One turn sends every row of this set to another row. A few are shown first. Where does it send the rows asked after them?
rinok: [ -2.6  36.8   5.2  -0.1  -2.0   5.4  -3.1  -2.4 -10.0 -12.5  -9.8  -2.2
 -22.2  -6.9  -3.0 -10.7  11.4  32.8 -30.8  -2.0 -17.0  -8.2   7.8  -7.7
  17.5   1.2   4.6   3.7   5.5  26.1   1.5  -3.6   5.2  28.6 -10.5 -22.9
  -1.5  -3.6  16.5  19.6  13.5  -0.9  26.8 -16.2 -10.0   4.1  22.3 -13.0
 -13.2 -22.2 -10.9  10.8]
begug: [ -5.9  36.6  -3.3  -9.6 -18.3   4.1  11.7 -12.8  -6.2 -19.6   6.2  -7.7
  -1.2 -10.9   9.6  -3.3 -13.1  12.1   4.0   0.7  -9.6  20.5  22.2  18.3
  -0.8   4.0   5.6  -7.7  12.8   5.8   8.4   9.7  -4.4  28.8 -13.5  -2.3
  -9.2 -17.5  17.9  18.9 -16.7   9.6  24.7  -7.1   9.0   3.1 -15.1   2.5
  22.4 -36.2 -14.7 -12.5]
romu: [-21.3  17.1   3.2  17.1   7.5 -13.4   3.7 -14.6  -6.0  -7.2  -0.4   7.7
  -5.3   9.0 -15.3   7.3  24.3   3.8 -17.2 -10.1  -2.7  -4.5  14.9  -0.5
  -9.8  17.1  15.7 -19.0  29.6   5.1  -8.7 -27.0 -17.3  16.3   0.4 -22.4
   4.0  -3.5  27.7  44.9   9.5  15.0  22.0   5.3 -16.3  -0.2  15.7  -9.1
 -11.6  -4.4 -14.0  -3.4]
Sivi: [ -9.1 -10.7 -17.7   6.3   6.5   2.4  -7.9 -22.7   6.5 -13.6 -14.5  -5.5
  30.8  -2.8  -5.7   1.3  -9.0  -3.5  -1.8 -10.2   4.8   0.3  -3.6   1.1
 -10.7  20.8   1.8 -22.3   3.7  10.7 -13.5  -2.6  23.3   1.5 -20.0  -5.2
 -17.7  -8.6   9.7  22.8 -11.2  34.6  16.0   8.8  11.4   2.5  -2.0 -13.1
  12.8   6.0  -0.3 -26.4]
Mun: [-29.0  36.9  -2.3  -3.7  -8.7   2.3  -3.3   0.1  -3.0   5.0   0.1  33.0
  18.0  15.2 -21.0  -8.3  12.7 -11.0   3.3   7.5  -1.2   0.8 -14.3  13.3
  -5.6  -5.8  -1.5   5.1  22.4   7.9   5.7  23.9  -8.1  15.7   2.5 -27.9
   7.3  -9.9  10.5  -5.4  -4.4 -13.0  18.2 -23.4   2.4   3.0  -4.9  10.4
   9.1 -15.7 -14.6  -2.6]
genog: [ -9.1  13.3   5.7  -7.6  -0.2  -3.2   1.5   0.9   0.5 -15.6 -22.8   6.4
  14.1  -4.1  -3.1  -0.4  13.2   9.9  -6.3  -3.4 -13.6  -9.5   0.3   9.1
   1.1   8.5  13.9 -10.1  11.1  18.8   9.6  -2.5 -11.6 -12.5  -5.8 -25.4
   1.0  -6.2  20.7  22.7 -16.0  14.4  60.7   8.0 -54.9   9.4   8.0  -4.8
   3.5  -4.9  -8.2 -10.2]
gunas: [ 16.1  20.2   2.2  13.0  13.0   1.8  -9.3  -2.4  -9.2 -23.1   3.4   8.1
   1.3  15.0   5.6   1.2   0.5  15.7 -18.7 -11.0   1.8   6.8  -7.3  22.3
 -17.0  21.0  -9.1 -28.1  -5.3  14.3  -9.1  -8.8  -6.6   1.4 -13.8 -21.0
  26.9  -2.8  16.3   0.7  -3.2  28.1  19.6 -19.3 -13.2  -6.3   2.9  -5.4
  41.9   0.7 -11.7 -24.6]
Kelag: [-12.0  15.0   7.2  -1.4   2.4  11.0  -2.2  -5.8   1.9  -7.0   7.6   2.8
  11.1  -8.7 -19.9  -8.1   0.8   9.3  -5.3   4.9  -9.7 -24.0 -20.7  -0.2
  -0.4   2.0  30.3 -10.4   8.9  14.6 -27.0   1.8  22.2  29.2  -9.9 -18.6
  -1.8 -12.6  -0.6   5.1 -17.3  16.2 -18.2  -0.1 -33.2   8.1  19.5  -9.5
   4.0 -19.2  -2.8 -31.1]
Dip: [-10.2   6.9  10.1  -2.1  -6.1   2.3 -28.3  -4.0 -31.9   3.7   3.2  -4.0
  10.0  -6.8   4.1 -21.3   6.0  11.0 -14.4  -4.9  -5.7   3.4   6.3   3.8
  15.7  15.3  17.1 -17.0  16.2   4.9 -12.0   0.8  -0.2  21.3  -5.1 -23.9
  14.8   7.7   4.5  -8.1 -22.2   1.6  18.3  23.1  10.7 -26.8 -17.5  -1.5
  12.1  -3.9 -15.3 -11.2]
dulos: [-33.6   4.5   6.1  -5.0  -3.5  10.5  -3.3  -9.0 -12.9  -5.2  17.7 -24.5
  14.0  16.8   9.6   2.4 -14.9  15.4 -10.5 -18.1  -1.6  -3.0   3.2 -10.8
 -21.5   9.4  19.0 -13.0  -2.0 -11.3   1.7 -14.1   3.7   8.3   5.5 -26.4
  -2.8  -8.0  -7.3  16.0   7.4  -6.0   8.7  12.2 -10.3  28.6  -6.8  11.3
  -5.7 -12.9  -0.7 -11.0]
tud: [-20.1  13.8  12.7   0.4  -7.1   5.8  -6.1  29.5 -12.5 -27.3  -9.6   7.2
  -2.2  -1.9 -17.9  -5.0  21.7   4.1 -12.2   0.7  -4.4  -3.6   1.2  -4.6
  18.2  25.0 -12.0 -38.0  -1.3  14.7 -10.9   0.1  -8.2  -6.3 -16.0  -3.0
  -0.1  -3.5 -15.5  14.9  -5.1  27.1   8.7   4.6   4.7   2.2   7.1  17.2
  -0.9 -27.3 -14.3  -5.6]
lon: [-12.2  10.6  14.5 -11.0  -8.3  -1.8  -3.0 -20.2 -15.5 -11.7  -2.0   1.4
   7.0  -0.5 -12.1  12.0  16.7 -11.2 -14.6  -3.6  -9.7   9.8 -13.9  52.1
  -0.2  -6.6 -14.0  -4.1   4.9   5.1  13.0  -8.7  -0.5   2.7 -15.5 -49.8
  -7.1 -10.2   7.3  15.4 -17.0  -8.7  -5.5   6.5 -21.3  16.7   1.5 -16.6
  -0.4 -30.6 -18.6  -3.9]
kam: [ 16.3   2.7  -1.7  -7.6  13.4   0.2 -18.3  -8.8   8.5 -10.1  -0.8  28.8
  13.3   0.7  -9.9 -12.7  -5.8 -12.9 -12.4  -6.5 -25.1 -12.0  -6.0   7.7
   2.4  19.3  -7.2 -15.4 -22.1  -4.8  25.5   7.0  -6.4  10.9  12.4  -9.7
   9.4  -8.7   7.3  11.1  14.9   7.4  26.1  10.5  -7.6   8.5  26.7   4.8
   9.2 -25.2 -26.7 -16.3]
nevet: [-14.1   3.5  15.5  -9.5  -4.5  -3.0  -3.7 -22.1  18.0  -6.2 -11.0  15.2
  -9.6  -8.4 -23.0 -16.7   7.9  32.7  -2.0  -7.2   7.7 -19.4   2.2 -17.6
 -17.3  15.6   5.9 -12.3   3.3   7.6  -1.6  25.3  -7.8   2.9 -32.1  -9.9
   6.4  -2.5 -14.6   7.8   5.2   2.7  11.0  -8.3 -17.1  25.2 -15.4  -5.8
  16.3   4.8  -9.4   0.5]
zumid: [ 10.5  -4.5   8.1 -23.1   6.1  29.4   0.9 -27.5  24.4 -30.6 -15.2   2.9
  11.0  -7.9 -26.7  -0.5 -10.9  -6.1   4.9   3.9   4.7   2.0 -18.7  18.2
  -5.7  11.3  -2.4   4.5   7.9   5.7  -5.6  10.5  27.2  -9.9 -13.7 -26.9
   2.2  -5.2 -10.8  19.7  -3.0 -13.3  19.7   1.4 -13.7   4.0  13.9 -13.9
   9.8   2.1 -11.5   0.4]
vin: [ -5.1   7.6 -10.1  -7.0  -4.8  35.5 -34.7 -17.4   7.5 -21.4   9.8   4.0
  14.3  -4.5 -25.4   3.4  -6.0  -2.8 -25.0   8.4  -9.3  -3.4   7.6  11.3
  -7.2  -6.8  -7.8 -17.8   5.3  -4.5   2.0   1.3  21.5  17.5  -1.9 -34.8
   5.5 -16.9  21.3  23.1   7.5   2.7  31.7   3.5   4.4 -22.9  -5.0  -6.8
   3.3 -15.5  -0.6 -15.5]
ruzi: [  6.4   0.1  35.8  -3.6 -17.9 -12.4  12.7  -2.7  -9.4  -2.9  -5.7   0.0
   1.6  17.9  -9.4   7.5  18.1  30.3   3.9 -16.8   3.4   3.6 -11.0   1.1
   9.7   1.3  -3.0  -2.5   9.6  31.6 -16.9 -14.9  -7.4   6.1 -14.2 -35.0
  -7.3  10.1   9.1   1.0  -3.9   0.3  19.3 -16.9 -15.8  -6.9   0.8 -20.6
  -8.7 -12.1 -21.8   8.8]
Lut: [ 26.2  19.7  -0.5   1.6   0.1   3.2   5.1 -15.6   6.0 -12.0  -1.3  21.0
   7.0   0.9  -8.7  -5.9   2.7   0.6   5.3   5.6   3.6  16.8  12.7   9.9
   6.3 -12.4 -32.0 -12.1  12.1  11.2  -0.8  -4.5  34.9  -5.1 -24.9 -19.8
  -3.1  -7.5  -5.9  18.1  12.5  12.6  14.6   0.9  27.5 -10.8  -9.6  -4.6
   1.2  -6.9 -12.6 -14.4]
bubu: [ 11.0  22.4  13.1  -7.5  15.4   4.5   8.0  -7.8   5.2  -1.9   6.7  16.6
  14.5  11.7 -15.1  -1.4   5.6  10.3   9.4 -23.9  -0.8  17.5   2.2 -16.3
  27.9  12.2  11.9   0.6   9.0  22.4   5.9  -2.3  -4.5  17.0 -22.7 -34.5
   2.9  11.5  20.2  20.9   2.2   7.3  37.6  -0.4 -19.7  23.5   1.6   2.8
  14.0  -1.5 -37.2 -15.3]
vum: [ 22.0   9.1  -5.1  23.2  -1.0   1.1  -1.5   7.6   7.2 -11.6  13.5   1.8
 -18.1   1.6 -11.4 -21.4 -16.8  13.1 -18.4   1.0  10.5  -3.9  15.2  -6.2
  -5.4  24.8  -6.8 -29.0  18.5  -9.6   9.2  -5.1 -10.0  11.7  -4.8 -14.6
   7.2   5.6  11.5   0.6  12.2   0.0   7.0 -10.4  16.1 -10.2   4.8  -3.6
  13.1  -7.3 -27.9  -9.7]
supum: [  6.9  22.5  -3.1  -2.1   6.9   6.4  -1.1 -11.9  -7.3 -11.0  -8.0   4.3
  -4.5  10.7   6.9   7.6   9.6  -5.8   5.2   1.7  -6.4   6.4   6.4   6.2
  13.1  26.3  20.2 -13.5  20.5   2.1  -2.0  -3.2  12.0  18.7 -28.8 -14.6
 -31.6  16.4  -7.6  39.2 -11.8 -10.9  -0.8   0.9  -4.1  23.3 -27.0   9.9
 -11.7  -8.5  -3.5 -14.3]
Deti: [-15.9   2.2  -9.8   0.2 -30.0  12.1 -11.8 -17.1  12.9 -30.1  -5.1   1.5
  25.5  -1.5  -6.1  -1.3  17.2   3.6 -17.1  12.1  -3.2   4.5  -0.2   9.1
  -3.0   5.3  -6.0  -6.4  12.1   7.6 -10.4   4.4  -3.3  -3.3 -24.1 -22.9
 -16.8 -14.0  -8.9   8.6  -6.9  -7.0  -0.5 -10.5  24.1  -4.0  15.7  -2.4
 -17.3   8.6  -6.4   7.5]
gimif: [ -8.5   7.6  15.5 -13.7  30.2   6.8 -10.0   3.0  -3.7  -7.5   5.1   6.5
  14.6   1.9  -1.4  17.0  -0.6  14.4  -5.3  -3.0   1.8   4.6  -2.0  19.3
 -16.6  19.6   6.4  -2.2  -2.1  25.2  21.2  -3.2  22.4 -11.4  12.4   9.5
  -0.3  -6.8  23.1  12.9   0.2 -12.6  -0.6  13.3 -28.9   1.3   1.4 -14.8
   7.9 -28.8 -11.6 -18.5]
Zaguk: [  6.0  -1.9  -1.5  -9.5  22.7  -6.2   3.4 -25.2 -13.6 -11.7  -7.7  23.3
 -25.0  20.8 -22.4  -4.2  -7.5   0.5  10.1   6.2 -27.2  -5.4   5.5  30.7
   0.8  20.8   0.7  -3.4  25.1   9.5  -3.0 -16.2  11.9  16.0  -3.4  -3.7
   4.4   8.4  -4.6   3.9  -0.7  -0.1  19.9   2.4 -11.6   2.3  10.2   3.9
  20.0 -13.3   7.3 -14.0]
rab: [-17.8  12.6  -5.7  -3.0   0.2   4.9 -20.0 -11.9  -6.1 -23.0  23.7  -5.1
  17.2  -5.2 -20.3  -1.0   4.0  -1.7   0.7   4.0  -8.2  -5.6  11.5  10.6
   9.8  14.9 -20.9  -9.1  12.2   7.7 -21.1  17.5  -8.8  23.1  -7.8 -25.3
  -0.9  -1.5  12.3   7.9  28.5  -7.7   7.8   4.9 -51.4   9.4   8.1   2.2
  10.3   4.3   0.1   2.9]
Refu: [  2.5  33.0   4.9  13.1 -20.4  -8.7  16.0 -11.9 -11.8   0.3 -14.3  13.4
   7.2 -11.3 -10.0   5.9  30.6   9.7  -9.5  -2.0   4.7  -3.6  11.0  15.3
  -1.1   2.1  -3.2 -10.7   8.9  -2.8  -5.4  -6.5  15.0  -9.8 -33.8 -18.9
   7.6   5.4 -13.0  11.8 -17.2 -20.7  11.4  13.9 -10.7  19.1  16.3  14.5
  31.1  -2.5  -2.0 -16.9]
tagi: [-14.5  10.4   3.9   9.0  -2.1  10.9  -6.3  13.4   4.9   1.2  35.1  11.6
   3.7  -1.3   6.7 -16.9  15.8  14.8 -25.4   0.1 -31.1  12.8   5.3  14.1
  -2.0   7.8  -4.4   2.4 -12.6 -14.8  14.1 -12.8  -7.8   2.6 -11.7  -4.0
  -8.6   5.1   5.0   7.7  -6.2  -0.5  23.4 -16.3   2.4   3.0 -15.0 -18.6
   1.9 -27.1  -7.8 -14.3]
simag: [ -8.1  -1.9  -0.6  22.8  -8.8  -1.7  -6.9 -26.3   0.6  -9.7  -7.7   2.3
  13.8   3.0  -0.8 -17.3  14.8   4.8  -8.7   3.8  -1.1 -44.3  -4.1  -7.2
  -9.7   3.4   9.1 -38.2  -7.3   2.1   1.9   2.8  -3.1 -12.8  -8.3 -14.0
  -1.4 -12.6  -3.9  14.8   7.5 -14.9  -0.3  -7.6 -32.6  -4.1  -4.9  -7.9
 -13.2  -0.3  -5.6  -7.3]
Puse: [  2.8  11.6  -7.5  12.1   4.5   7.0   0.5  -4.7  -4.8  -7.8  -1.7   5.3
  14.0 -13.4 -20.9  -6.1  -6.0  15.5  -8.6   0.1  -4.9  10.9 -30.1   8.6
   6.8   5.3 -23.9  -9.7 -11.6  21.2  15.8  13.7   4.4   1.3  -2.8 -24.9
  -3.0 -14.8   3.1 -23.5  18.4 -15.1   3.0 -15.5 -36.7  -5.8  16.6  -3.2
  -1.2  -0.8 -10.6   4.5]
Dugen: [-28.4  18.1  -0.4   1.3  -0.3   7.8  -0.4 -42.7  -1.8  -7.7  -0.4   1.3
   2.6   1.4  -8.2  -6.4   8.8   6.3  -5.2  -7.1 -13.6  30.9 -13.1  -4.1
 -20.1   9.7  20.2 -12.3   2.1  16.0 -18.4 -15.1   0.7   7.8 -11.0 -27.4
  -6.9 -11.7  15.2  19.2 -24.5 -22.2 -10.5  12.2 -20.2  -4.2 -19.2  -7.2
   3.8   6.1 -15.7  -4.1]
bagek: [ 15.1  14.1   2.8 -28.8   1.7   7.5   1.6  17.7   9.2  -1.7 -21.0  17.6
   2.0   4.2  -7.2 -16.8  -8.4  19.7 -18.4  14.8 -22.4  10.9 -13.3  21.6
 -27.9   0.5   3.0 -14.9  15.4   5.0  -1.8 -11.0  15.2  18.7  -6.4 -25.5
 -15.5  -7.5  14.1  13.4 -13.9   1.1  19.4  19.2 -16.7   6.2  -8.6 -13.3
   8.3 -35.8 -17.3 -14.2]
gifa: [  8.5  -5.2  26.6  20.8 -21.4  -4.2   5.6  -4.7  -8.9 -10.6   3.7  -0.3
  12.7  -5.2 -14.7  18.7  -1.1  -2.6  24.1  -2.1  11.7   4.5   0.2 -17.2
  11.1  29.7   2.1 -29.5  -7.9  -6.9  -2.6  -4.1  -2.2  -2.3 -11.3  -2.4
  -6.2  -6.3  -7.3  12.0  12.1   5.3  14.6   8.2 -11.7  -3.3  -5.2  19.7
  15.8  -0.7 -12.0  -7.9]
Kimu: [ -5.7  12.0  11.7   3.3  -1.3   1.3   4.0   6.1   1.7 -17.1   5.9   8.8
   7.2  14.6   3.7  -1.8   1.9  11.2  -2.8   0.5   0.5  19.6  -8.0  17.0
   2.4 -31.2   4.8  -6.0   8.6  11.8  14.1  -5.1 -26.4  -0.8 -15.5 -20.0
  -1.6  -6.4 -15.9  23.3  17.0 -37.9  -8.9   1.4 -20.4  -2.7  -1.8 -14.6
   4.8  -1.0   1.0 -20.2]
vomaf: [ 12.8   7.9 -11.0  -1.2  -6.5  -5.8  11.9   6.7   1.6  -5.0   7.1   2.4
 -18.3  12.3  -2.0 -20.4  -2.2   8.3   0.0  -5.7  15.8  23.8   4.1   9.0
  12.3  25.4  16.9  21.4   2.5  -1.1  -0.6  -0.8   4.7 -24.2 -14.7  -7.9
  -7.1 -13.6  -1.0  21.7  10.0   7.9  -0.8  17.5 -18.2  15.4 -11.0   5.4
  14.2 -21.0 -10.0  -8.3]
bofu: [ 18.8  18.0   4.4 -13.2  29.0  -8.6  -1.7  -7.4 -11.7  -2.0  -3.7  21.1
   7.3  11.0  -3.1   3.7  21.2   1.4   0.4   2.7 -16.2  -4.8  -4.6  -5.2
  -8.6  13.0 -16.4 -10.8  -7.9   1.5 -21.5  14.7  -4.4   8.3  -2.0 -37.4
  27.6  -9.7  -2.1   7.5  21.8 -21.8  19.7   8.5   1.1  -7.4   5.7 -18.2
 -12.4 -20.3 -13.6 -15.9]

begug turns into supum
gimif turns into tagi
Where do these go?
genog turns into rinok
rab turns into bofu
simag turns into Puse
Zaguk turns into Dip
Deti turns into zumid

